0.137 0.600 1.471 -8.579 -6.338 0.691 -5.088 -5.869 2.466 1.456 -3.564
 0.327 2.230 -4.002 -5.939 -2.283 -4.796 2.181 -5.508 4.007 3.385 4.687
 -6.777 -2.543 -6.864 -3.199 -5.069 -6.015 -> bim
2.231 -4.950 -4.172 -2.290 0.513 6.156 -3.283 -3.764 6.839 5.639 0.799
 2.111 4.535 3.736 -5.286 4.454 -1.839 -2.779 0.012 1.029 -1.217 0.082
 -1.056 -1.241 0.461 2.249 -7.162 0.481 -> zif
1.945 -3.601 -3.873 0.771 2.190 -2.937 -5.325 -3.645 -5.615 -1.977
 -7.490 -8.756 -1.343 -0.337 4.869 -7.185 -6.244 -0.549 -4.998 -6.259
 -0.753 -6.467 -4.703 3.809 -0.005 2.169 0.341 -5.288 -> lazu
1.336 0.297 1.175 -5.795 -3.890 -0.107 -4.122 -3.645 -5.615 -7.490
 -1.977 0.374 2.898 -2.750 -2.576 -2.640 -3.655 3.115 -5.388 3.470 3.500
 2.124 -4.647 -1.935 -5.313 -1.676 -1.697 -4.706 -> por
rev: 6.839 -3.764 -3.283 6.156 0.513 -2.290 -> zif
rev: 2.190 0.771 -3.873 -3.601 -> lazu
rev: -7.490 -1.977 -5.615 -3.645 -> lazu

